[124 195 127 135 128] = zamab
[130  97 132 138 127] = Rabo
[122 216 127 131 130] = taso
q: [124 195 127 135]
zamab
q: [122 216 127 131 129]
taso
perm: [127 138 132  97 130]
Rabo

[172  43  60  68] = nogas
[167 141 161  67] = vaba
[148 140 161 145] = Pudo
perm: [ 67 161 141 167]
vaba
tail: [167 141 161]
[67]
tail: [140 161]
[145]
q: [150 140 161 146]
Pudo
shift -1: [43 60]
[42 59]

[124 164 124  96 109 117 138 129 113 148] -> gurer
[120 145 132  95 107 119 123 152 112 140] -> Pudo
[145 106 154 112  88  86 124 217 136 131] -> levak
[128 113 154 121 150 185 121 145 133 127] -> zamab
[145 106 154 111 150 185 121 145 133 127] -> vaba
q: [146 106 154 110  90  87 124 217 133 132]
levak
shift +1: [150 185]
[151 186]
shift +1: [150 185 121]
[151 186 122]
tail: [145 106 154 111]
[150 185 121 145 133 127]
q: [129 113]
gurer
q: [129 113 154 121 149 184 122 145 134 126]
zamab
q: [144 107 155 110 151 187 121 143 132 128]
vaba

[200 200 189 214 197 159 185 184 202 161 190 208 188 168 197 177]  nogas
[193 184 194 169 168 211 180 199 160 206 185 160 190 214 157 195]  taso
[139 144 136 151 152 133 146 136 145 134 147 154 147 130 164 140]  bir
[ 97  98  99 100  94  95  94  98 117  96  92 102  91 100  93  94]  peze
[134 146 149 139 157 127 155 142 142 137 139 156 132 119 113 140]  Pudo
[123 122 120 126 124 123 123 121 119 121 124 121 126 122 131 122]  vaba
[130 133 129 141 136 122 131 128 138 124 129 139 129 124 139 127]  levak
[143 147 146 137 143 152 145 145 174 155 153 162 150 158 173 157]  Soboz
[158 153 154 147 152 167 155 156 145 164 164 150 165 165 171 163]  gurer
[133 141 145 127 138 146 142 142 162 151 140 152 136 149 137 149]  beni
q: [ 94  98  99 100  95  93  98  98 115  95  90 102  90 102  91  93]
peze
q: [193 185 194 171 167 210 180 197 160 207 185 159 190 213 157 196]
taso

[ 77 176 100 180 146 179] : zamab
[166 186 128  97 173 147] : bir
[ 64 113 149 147 127 116] : Pudo
[102  75 170  59  93 187] : nogas
[196  77 149 146 107 110] : peze
[146 181 176  77 179 100] : gurer
[ 85 158 163 177 136 154] : Soboz
[158 106  91  62 121 185] : vaba
tail: [149 147]
[127 116]
shift +1: [93]
[94]
shift +1: [100]
[101]
tail: [ 85 158]
[163 177 136 154]
perm: [ 77 100 146 176 179 181]
gurer
q: [196  77 151 146 108 109]
peze

[155 127 136 178] -> bir
[190 148 180 103] -> vaba
[127 147 180 103] -> levak
q: [155 127]
bir
tail: [127 136]
[178]
q: [148 180 103]
vaba
shift -1: [127]
[126]

[123 122 127 124 145] -> nogas
[106 114 145  89 132] -> vaba
[106 103 132 114 144] -> Pudo
[109  99  99 128 139] -> peze
[129 124  49 178 109] -> Rabo
[ 49 129 109 177 124] -> bir
[126 142 153 172 110] -> taso
perm: [124 177 109 129  49]
bir
q: [125 122 127 122 146]
nogas
perm: [109  49 124 129 178]
Rabo
q: [109  99  99]
peze
q: [109  99  99 128 139]
peze
perm: [132  89 145 114 106]
vaba

[ 97 169  85 148 133  81 155 139  71  72  86 145 132  70  80 172 165  93
 182 160  96 133 175] = nogas
[177 170 184 184 153 163 174 104 178 193 189  86  91 176 155 151 124 119
 190 189  92 113 192] = Pudo
[ 97 169  85 148 133  81 155 139  71  72  86 192 179 102 159 142 166  93
 182 187 183  69 112] = bir
shift +1: [160]
[161]
tail: [165  93 182]
[160  96 133 175]

[ 73 120  64  68 113  85  99  61  96 114  99  77 132  72  61]  bir
[135 148 157 157 169 198 181 209 146 161 164 178 130 161 206]  peze
[127 131 157 156 169 198 181 120 109 104 128 138 107 143 143]  levak
[177 131 174 176 151 161 153 177 157 136 129 138 107 143 143]  zamab
shift -1: [128]
[127]
tail: [157 157]
[169 198 181 209 146 161 164 178 130 161 206]
tail: [ 73 120  64]
[ 68 113  85  99  61  96 114  99  77 132  72  61]
tail: [157 157 169 198 181]
[209 146 161 164 178 130 161 206]
q: [ 96 114  99]
bir
q: [135 148 157 157 169 198 181 209 146 161 164 178 131 161 206]
peze

